(in the rows, 128 means zero)
One hidden turn or mirror swaps the rows below in pairs. Which row is each named row swapped with?
The rows were stretched afterwards, more along some directions than others.
Zif: [143 122 137 135 123 163  73 133 163 137 180 127 121 100 142 122 154 141
 174  96 154 108 120 132  65 170 145 168 123]
Sala: [115 112 141 160 133 145 111 179 117 161 131  98 137 113 135 146 160 115
 143 112 120 115 116 160  95 132 131 142 138]
bug: [126  74 148 156 117 153  80 174 144 147 167 126 143 104 128 129 162 107
 143  84 123 103 145 151  88 148 143 116 121]
bibiz: [128  98 152 138 133 173 132 135 162 132 175 107 141 104 161 130 163  96
 137  79  98 122 152 161  78 159 152 141 115]
Vina: [120 125 163 126 125 124 138 149 124 139 152 105 135  98 152 131 154 125
 113 133 141 113 135 139  89 146 119 151 117]
meper: [130  98 130 117 140 142 111 101 144 182 117 117 112 132 129 137 150 120
 143 111 126 134 135 115 103 137 124 147 128]
lurum: [115 104 137 149 128 126 121 186 118 131 158 111 141 120 162 137 167 105
 133  96 118 131 113 139 107 115 128 140 127]
kuvi: [151 100 149 136 115 168  69 149 173 155 178 118 130  96 152 135 168 144
 160  73 141 110 127 141  67 173 162 158 128]
kireb: [104 118 145 140 127 148 140 158 123 127 150 111 127  84 140 143 151 105
 117 120 126 100 137 148  93 149 121 157 118]
bor: [111  81 159 139 130 170 112 140 161 126 176 113 129 109 157 121 160 103
 143  83 124 143 136 142  93 161 144 137 128]
Luf: [100 117 143 167 126 125 127 181 113 130 165 108 130 125 138 121 163  96
 133 103 119 127 119 121 106 130 122 147 120]
Melum: [128 132 139 126 120 108  82 125 137 128 140  89 110 129 123 138 122 126
 117 127  98 148 124 116  97 148 120 145 120]
koli: [121 130 138 120 113 109 103 136 129 132 130  95 113 132 120 144 126 125
 133 128 112 142 126 124 110 156 135 141  98]
vupa: [120 111  99 145 115 145 113 139 136 144 110 105 105 106 131 147 153 124
 136 105 133 132 126 128 105 139 135 148 143]
kera: [121 100 190 106 122 136 116 102 150 135 160  91 138  89 168 123 145 115
 113 101 136 120 152 128  67 167 133 153 126]
pida: [133 137 138 111 122 127  81 130 148 134 153  91 122 128 121 134 111 129
 123 125  98 148 118 129  88 156 145 132 118]
zuk: [ 84 110 137 168 132 145 125 156 133 110 161 106 140  94 135 137 130  87
 119  97 115 117 134 135 115 143 116 124 117]
lurat: [107  70 125 158 123 141 125 163 148 114 152  96 126 105 138 139 130 104
 119  99 128 119 154 169  91 141 136 131 133]
roru: [117 111 146 147 130 149  95 152 132 154 133  96 129  96 137 143 155 122
 145 114 120 117 127 164  97 144 123 135 136]
dut: [127  98 131 122 138 145 132  97 138 182 118 124 111 134 119 120 147 110
 144 118 131 127 129 113 105 150 121 150 119]
Suse: [141 100 141 148 103 144  93 155 145 147 157 112 135 105 121 150 139 111
 124  72 118 135 144 139  76 137 142 134 137]
tov: [109 120 128 150 143 141  93 131 158 125 178  92 115  86 147 126 142  99
 132  91 111 120 124 141  63 143 134 136 138]
lolo: [117 104 136 136 122 152 110 132 132 146 156 109 133 134 124 129 137  99
 129 104 133 127 108 166  85 133 151 127 123]
pak: [137  93 146 147  98 135  98 162 139 148 147 127 121 105 126 145 165 127
 156  91 150 113 129 135  80 143 143 143 116]
Tugo: [119 109 106 132 130 155 115 132 137 130 160 122 132 121 136 123 138 104
 137 115 124 110 115 173  99 142 157 119 111]
davu: [102 102 113 151 107 143 116 150 141 121 139 108  96 112 128 138 132  92
 148 115 135 109 157 149 101 149 147 107  78]
Pevov: [120 108 180 123 128 114 121 149 120 153 164  94 137  97 160 127 154 123
 105 116 133 113 138 133  78 144 126 151 117]
gomi: [119 140 133 119 110 108 105 134 134 113 132  95 115 123 129 144 108 130
 122 141 104 132 125 137 114 161 131 135 107]
tozo: [ 97 105 125 139  92 124  93 151 146  89 163  74 132  74 156 175 120 103
  95  91 112 116 167 151  86 135 135 132 130]
nokab: [120 104 131 120 103 128 109 114 133 135 141  72 120 104 154 155 112 103
  81  95 110 129 151 159  78 139 133 134 117]
kepas: [133  97 132 117 121 131 125 128 146 133 148 113 120 147 131 131 123 109
 123 109 129 141 104 169  87 129 151 128 121]
tal: [143  99 136 140 106 156  72 148 173 134 171 111 122  90 145 147 164 147
 155  90 152 118 130 139  71 170 139 171 130]
kufed: [121  97 127 148 134 164  98 136 138 141 164 115 137 113 122 136 154  99
 140 100 118 107 124 170  84 142 158 127 122]
ripuv: [110 112 139 171 119 146 114 200 128 140 169 114 135 112 140 130 183 113
 159  95 133 104 108 144  89 132 134 147 130]
zezu: [130 150 133 105 112 105  81 141 131 121 139  94 123 128 133 141 109 136
 124 140 110 141 108 142 105 138 137 122 110]
vuzu: [113 110 188 109 123 108 117 124 135 136 139  95 131 126 174 129 133 130
 116 110 157 151 130 115  92 156 137 160 137]
kati: [110 126 126 130 124 133 136 154 154 108 139 129 129 133 148 143 124 122
 151 109 133 118 112 126 121 150 143 114 100]
kuf: [150 118 136 136 119 161  67 165 170 125 183 126 128  96 146 142 156 150
 161  88 145 118 113 145  79 163 149 166 138]
dol: [ 99 118 157 146 141 139 109 129 134 123 153 118 141 100 140 153 127 100
 103 115 100 130 149 138 113 149 136 118 107]
vema: [121 114 137 132 126 116 106 160 157 119 151 117 149 128 129 140 133 134
 138 115 133 119  97 117 104 147 132 117 131]
Nede: [114 115 164 135 130 139 143 143 114 149 149 115 128 101 144 113 154 114
 141 133 155  94 147 134  86 150 114 151 107]
sov: [113 100 132 163 127 163 111 171 135 146 141  91 136  92 131 145 165 108
 137 102 107  95 131 181  85 141 127 127 136]
notap: [123 139 127 118 117 112  84 139 137 124 138  97 109 128 126 143 121 133
 124 134 100 137 120 132 103 147 136 131 106]
Bek: [114  97 186 108 143 139  96 117 150 145 163  96 138  94 169 121 152 114
 118 105 121 129 134 122  75 166 138 151 133]
Lefi: [119  78 145 153 126 173 129 154 168 129 173 108 127 116 160 136 168  99
 154  69 118 119 147 153  75 161 148 138 117]
Fufi: [123  94 132 140 120 158 137 129 129 157 145 102 138 130 141 126 149  96
 131 101 124 103 131 178  83 138 141 125 123]
gube: [107 121 153 132 125 119 150 174 141 114 138 126 138 143 126 128 120 127
 134 128 136 116 107 113 112 155 126 110 117]
zavel: [110 101 141 143 137 135 110 153 140 127 178 102 142 124 144 130 137 101
 118 107 117 129 117 170  89 133 147 131 132]
Sarak: [106 120 163 131 129 130 137 153 108 123 160 110 149  86 153 117 154 111
 117 125 140 101 141 139 101 145 113 145 131]
Bivas: [110  75 113 132  99 139 135 126 139 117 132  69 109  93 139 163 122  92
  88 101 113 133 165 170  73 137 136 122 113]
deruv: [115  82 117 139 148 151 123 112 135 170 124 123 111 106 140 133 165 114
 149 116 128 112 150 136 113 144 119 149 123]
Puf: [122  94 127 142 109 150 117 136 141 171 112 111 105 119 128 135 153 132
 145  98 152 118 125 134 103 153 129 140 139]
lod: [130  93 118 134 103 169 107 166 173 127 150 119 120  98 123 141 160 137
 173  98 157  92 119 133  87 177 135 160 127]
pitil: [111  94 144 116 101 138 109 114 135 115 149  80 132  78 162 155 124 106
  88  91 124 116 177 165  78 149 131 137 118]
div: [101 118 146 173 135 157  88 160 139 110 167 112 148  94 145 149 130 100
 115  84 103 121 140 133 101 156 128 145 131]
zem: [130 113 123 138 148 146  92 134 151 163 140 134 118 128 136 135 154 126
 152 110 113 134 135 123 121 142 139 148 133]
tini: [125 134 143 129 159 136 106 134 153 123 169 122 129 117 158 130 125 122
  94  89  94 149 138 145  93 130 148 144 149]
Duti: [100 110 138 134 112 132 117 142 158 121 140 111 111  90 137 154 141 129
 132 107 130 123 151 119 103 149 131 133 145]
zirok: [126  93 126 145 140 158 110 118 135 175 112 126 113 125 134 130 158 109
 147 103 130 131 138 134 124 136 124 161 137]
Zabiz: [124 100 130 133 128 134 108 103 130 178 120 118 101 136 129 129 152 123
 146 116 130 136 136 117 112 146 120 158 124]
lomi: [121 112 113 145 143 156 106 130 134 130 166 110 130 103 134 127 132  94
 124 117 110 130 106 166  93 137 139 127 135]
zaran: [123 110 129 127 108 130 114 146 137 149 117 126 113 108 132 141 157 148
 150 106 160 115 124 126 105 144 127 144 141]
beke: [113  95 158 128 123 155 108 129 164 125 180  92 123  96 160 134 152 107
 129  93 108 124 162 134  73 165 134 146 111]
Rese: [116  79 122 162 119 138  99 186 145 122 147 114 123 126 141 144 145 124
 131  81 143 126 145 157 108 130 140 146 134]
genul: [112  99 140 163 118 117 128 188 119 143 147 115 125 131 137 130 178 118
 158 107 141 128 109 130 109 131 127 161 115]
retur: [122  94 108 128 134 143 120 128 136 152 109 124 104 130 138 131 142 121
 162 140 147 127 124 129 132 151 128 134 112]
Zevat: [111  89 124 144 112 156 114 133 126 131 123  86 125  87 161 153 143  91
 104  84 122 103 172 172  81 146 125 142 110]
funar: [120  87 126 146 120 165 130 133 134 154 141 118 130 133 130 129 150  93
 146  99 143 108 115 171  87 147 149 137 112]
sil: [122 104 138 165 119 157 130 173 128 144 130 102 131 121 127 142 160 106
 144 107 118 103 124 180  89 139 135 120 126]
Komu: [139  94 136 131 112 152  87 144 164 125 162 132 117  97 152 147 161 146
 170  91 155 115 140 136  86 170 145 159 123]
tuvuz: [126 143 112 141 148 133  99 138 142 125 143 132 116 119 147 138 126 125
 124 111 100 141 134 131 116 135 154 146 135]
vafam: [130 111 152 152 123 154 112 168 131 171 137  91 140 117 137 149 169 117
 142  96 106 118 106 162  78 142 133 143 144]
zesu: [131  87 139 151 111 152  87 182 143 149 162 125 134 108 118 139 163 110
 149  89 125 112 117 150  78 141 154 122 119]
pog: [115 110 127 169 117 153 128 178 125 143 120 102 138  99 129 147 157 114
 150 113 116  88 130 171 109 149 119 133 134]
Lika: [118 120 169 123 134 122 125 161 123 131 156 109 134 100 154 126 148 132
 120 134 146 117 131 131 103 146 113 157 126]
rog: [122 120 153 120 100 120  99 144 127 146 132  79 123 137 120 138 127 121
 122 129 108 142 120 125 102 157 126 137 112]
Mib: [129 105 131 117 148 130 117 111 137 168 127 124 116 130 119 131 153 124
 145 129 119 121 130 114 104 141 131 138 120]
bim: [116 113 191 109 155 121  89 122 143 138 174 116 143 111 180 114 147 124
 115 108 119 134 122 129  82 158 145 142 136]
pim: [121 109 125 130 112 134 123 143 144 139 127 123 100 125 106 119 141 130
 141 111 147 126 108 133  87 154 130 126 126]
Zuf: [124 115 138 158 125 154 136 176 127 153 135 101 147 111 126 142 167 107
 152  98 113  98 115 174  89 142 137 129 131]

pim pairs with Zevat
gomi pairs with pog
bim pairs with bug
notap pairs with sov
dol pairs with vema
funar pairs with dut
lomi pairs with retur
zesu pairs with Bek
vuzu pairs with Suse
tozo pairs with Duti
ripuv pairs with beke
zaran pairs with pitil

One hidden turn or mirror swaps the rows below in pairs. Which row is each named row swapped with?
The rows were stretched afterwards, more along some directions than others.
lifas: [124 180 104 177 137 121 155 137 110  91 100 122  99 136 130 160 136 106]
mapud: [135 135 135 141 121  98 141 115 125 144 152 134 121 122 150 147 108 140]
Lerab: [120 135 106 166 123 125 146 119 143 110 104 115 113 112 146 161 146 139]
Votu: [127 120 131 120 134 124 115 144  96 140 129 142 117 142 136 162 119 109]
mago: [130 138 129 148 125 111 154 117 130 138 140 134 122 106 139 140 116 148]
bemus: [139 116 129 118 104 125 132 159 117 121 127 115 103 134 121 124 129 123]
mupa: [158 111 111 141 114 119 146 150 142 131 115  97 105 117 127 120 110 150]
Narok: [146 115 104 133 112 131 128 148 136 142 135 121 106 128 115 123 121 136]
nuv: [122 152 150 142 118 109 160 130 106 126 144 149 106 134 138 127 112 121]
dulef: [133 123 138 137  90 112 127 155 103  92 112 143 138 140 134 158 136 112]
gasul: [126 116 136 126 138 124 112 138  96 138 132 140 110 141 136 160 117 108]
Dutuf: [120 149  83 135 115  94 134 140 157 118  90 124 138  97 126 161 155 152]
ligen: [148 151 115 158 106  81 130 124 133  89  82 114 112 123 132 134 130 162]
Tigat: [145 150 117 151 106  84 128 129 131  89  90 123 112 118 133 124 122 162]
mavi: [133 132 132 146  96 109 126 144 110  93 112 141 139 142 133 167 143 115]
kapop: [141 144 135 170 127  97 143 131 109 145 149 144 115 130 138 144 111 138]
nez: [129 124 127 127  98 118 123 153 107  95 113 144 149 142 129 155 139 112]
Zifig: [142 142 147 146 121  99 171 132 105 131 138 124 107 117 147 131 101 142]
Kopeg: [165 116 107 150 107 115 127 150 143 143 129 113 107 139 118 131 127 150]
Miv: [150 112 122 123 114 127 138 156 128 148 137 110 107 135 124 130 112 144]
bopo: [126 182  93 182 130 119 140 144 122  96 101 125 100 137 125 169 142 109]
sedo: [128 171 106 176 130 120 144 143 114  86  99 117  93 136 125 166 135 104]
Vuv: [123 155  76 149 108  93 129 143 167 117  95 122 138 106 125 140 157 167]
Sorot: [122 133 116 156 133 124 157 119 136 135 120 123 112 122 147 161 149 125]
Taguv: [145 109 107 128 108 126 138 144 148 134 121 100 109 113 123 132 122 144]
pib: [134 119 135 135 127  97 146 137 101 157 159 144 122 130 142 148  94 131]
rit: [145 113 104 142 112 119 121 148 147 152 137 113 115 134 113 143 130 131]
vosi: [145 106  90 137 108 113 102 137 162 148 123  99 137 119 128 145 141 147]
dogi: [156 112 103 124 105 118 119 146 159 130 116  93 118 111 127 129 126 152]
gepo: [149 108 102 129 107 123 126 143 155 130 118  99 119 108 119 131 133 160]
peg: [133 124 154 146 114 101 145 125 109 128 141 139 126 119 133 128 111 141]
Gubi: [146 157 123 162 110  84 140 125 123  84  85 113 106 120 138 126 123 164]
Pof: [127 127 136 136 113 102 151 126 121 137 142 136 127 109 142 139 108 139]
ribo: [141 150 124 152 112  86 131 123 127  90  83 115 119 122 132 132 130 163]
Zenil: [125 126 122 129 131 124 116 136  99 127 122 141 117 133 141 156 122 113]
duses: [138 130 127 157 100 100 145 128 127 131 145 142 128 117 143 133 114 134]
namev: [123 125 127 134 134 122 109 138  98 131 126 145 119 136 141 164 121 108]
nagel: [139 139 108 154 106  92 140 107 153 142 134 133 141 110 152 138 125 148]
pum: [127 132 129 133  96 114 122 150 107  93 117 151 141 140 130 164 133 106]
Rozez: [126 186 103 182 137 112 153 143 110 103 106 125  85 144 126 170 133 106]

Sorot pairs with Vuv
Gubi pairs with Votu
Pof pairs with Taguv
rit pairs with duses

One hidden turn or mirror swaps the rows below in pairs. Which row is each named row swapped with?
The rows were stretched afterwards, more along some directions than others.
pinef: [142 160 139 127 168  96 147 120 101 140 119  94 129 117  99 105  95 118
 153 141 113 165]
bonug: [121 111 138 109 152 136 116 121 118 115 134 125  95  88 131 126 108 117
 167 110 147 163]
duz: [116 110 135 101 153 114 116 145 117 138 135 122 111 134 132 106 129 141
 150 119 147 167]
teveg: [ 92 121 174 124 143 129 141 117 114 142 122 115 122 137 101  80 103 133
 137 137 103 197]
vugun: [130 119 115  99 183 124 141 127 134 130 135  99 103 128 125 121 108 123
 158 106 126 179]
geb: [115 110 130 101 154 113 116 143 119 136 138 121 122 143 136 113 132 138
 144 119 143 168]
tiset: [109 130 146 126 124 161 124 114 119 104 124 156  88 110 122  83 124 128
 144 113 142 155]
viku: [125 113 135 111 156 109 143 126 106 132 139 112 122 107 114 114  86 134
 157 121 130 188]
vod: [121 117 128  99 159 112 120 147 118 142 143 110 118 131 136 113 135 145
 141 119 146 160]
tele: [122 123 156 138 160 137 149 102  85 110 131 120 112 121 100 116 123 111
 177 127 105 174]
gol: [121 115 145 117 153 135 120 116 122 120 127 122  96  89 126 120 104 117
 167 124 150 154]
Bebo: [113 135 139 119 128 129 147 120 112 128 131 135 140 159 125 123 109 111
 136 138 109 155]
zaba: [118 126 148 137 150 154 127 110 123 123 131 136 105 111 115  93 117 128
 144 116 140 154]
lur: [127 119 147 144 146 160 119 110 110 123 121 142  90 100 107  94 124 129
 150 122 152 152]
rig: [118 139 144 117 131 127 145 124 114 127 138 128 153 160 130 121 109 118
 130 135 108 141]
kefi: [114 107 144 138 146 144 125 127 123 142 125 110 138 119 120 126 119 140
 140 122 139 152]
fifop: [121 122 143 130 162 128 145 109 106 117 126 111 105 131 101 133 119 111
 164 116 112 161]
Pebev: [149 125 126 102 195 127 135 129 124 133 138  79 109 118 123 120 112 122
 159 110 133 166]
Pivur: [123 113 175 143 129 143 139 128 103 122 108 144 112 119  92  96 119 111
 161 130 133 178]
disa: [140 130 173 142 158 137 141 134 118 143 108  98 144 111  85  95 121 128
 136 146 118 136]
Nefa: [134 121 185 149 156 139 141 133 109 137 106  98 143 116  81  91 123 129
 138 145 109 146]
mogor: [111 137 156 129 161 128 140 113 114 153 126 116 112 116 111  89 104 131
 150 135 107 190]
foter: [124 121 143 124 156 132 112 113 118 115 127 124  84  77 127 117 108 124
 162 122 163 162]
Reso: [154 108 138 124 193 108 126 123  98 134 130  78 144 124 112 147 124 133
 152 127 127 150]
bokob: [118 107 126  98 150 121 117 147 125 145 133 125 118 144 129 104 132 147
 140 114 142 159]
petab: [138 114 126  99 178 125 145 124 132 126 135  92 107 125 124 130 112 114
 163 117 127 167]
Buton: [126 116 125  97 163 127 140 120 131 114 130 111 101 133 120 111 104 116
 163 106 123 179]
tos: [130 131 136 113 129 132 144 125 120 118 133 131 154 147 130 120 111 121
 133 137 117 144]
Bag: [131 129 113 120 204  95 131 129 129 161 122  81 117 104 117 130  77 142
 137 124 140 172]
lal: [112 125 136 121 151 130 119 122 129 123 123 126  84  91 122 118  94 122
 156 118 157 157]
Vaki: [149 108 126 105 184 120 137 122 122 132 136  85 110 116 107 121  96 118
 169 117 132 171]
Vidi: [134 165 134 114 175  89 137 134 108 143 125  99 118 120 109 109  85 124
 143 134 132 158]
repa: [124 129 140 132 144 150 123 113 118 118 129 144  91  98 125 103 131 131
 143 121 153 138]
ropit: [118 111 133 102 144 108 119 139 113 137 137 127 120 133 125 104 125 135
 149 127 140 161]
geso: [123 122 143 129 162 125 118 116 111 118 126 132  82  80 119 110  97 110
 184 126 164 178]
vok: [119 113 145 139 143 143 136 103 104  98 122 147 112 126 106 138 131 100
 170 111 117 160]
meb: [127 111 149 133 159 133 138 107 102 105 118 116 110 119 102 124 130 120
 161 123 115 161]
Gen: [160 116 132 126 188 103 130 131  98 147 127  70 151 119 108 140 120 139
 154 135 127 135]
nuru: [128 133 156 132 136 157 129 117 121 111 125 144 107 102 117  87 125 125
 145 124 136 141]
Zus: [114 116 149 137 154 133 118 129 122 146 129 113 122 118 114 126 103 130
 138 125 148 146]
kun: [142 174 131 117 188  95 130 119 101 134 138  96 105  95 128 114  92 122
 147 141 145 161]
suze: [126 118 135 132 166 132 136 108 100 109 125 121 108 119 110 139 135 114
 168 120 123 157]
Zimag: [117 136 145 121 127 130 149 119 110 115 136 135 149 153 127 121 110 116
 137 137 110 150]
vodo: [149 160 140 128 171  96 144 131 107 133 130 105 128 104 101 108 100 111
 162 143 123 161]
deza: [ 98 133 156 129 144 122 136 118 119 154 119 112 109 118 101  78  98 134
 145 135 117 193]
biri: [164 113 133 130 185 109 127 130 103 133 123  79 153 115 114 145 130 135
 159 126 136 137]
tanep: [137 129 112 109 211 100 132 128 130 168 122  71 120 105 120 129  89 148
 135 125 135 169]
mubed: [120 108 145 145 153 134 119 124 120 144 118 111 133 115 112 126 115 136
 143 135 147 153]
gagur: [ 96 131 173 125 156 121 145 116 116 150 132 109 109 146  96  85 104 120
 151 133 101 188]
vena: [124 137 146 121 135 128 148 120 119 127 133 126 151 152 129 125 111 115
 135 138 113 144]

viku pairs with Pivur
vodo pairs with mogor
Reso pairs with Zus
Buton pairs with tiset
tanep pairs with disa
gagur pairs with kun

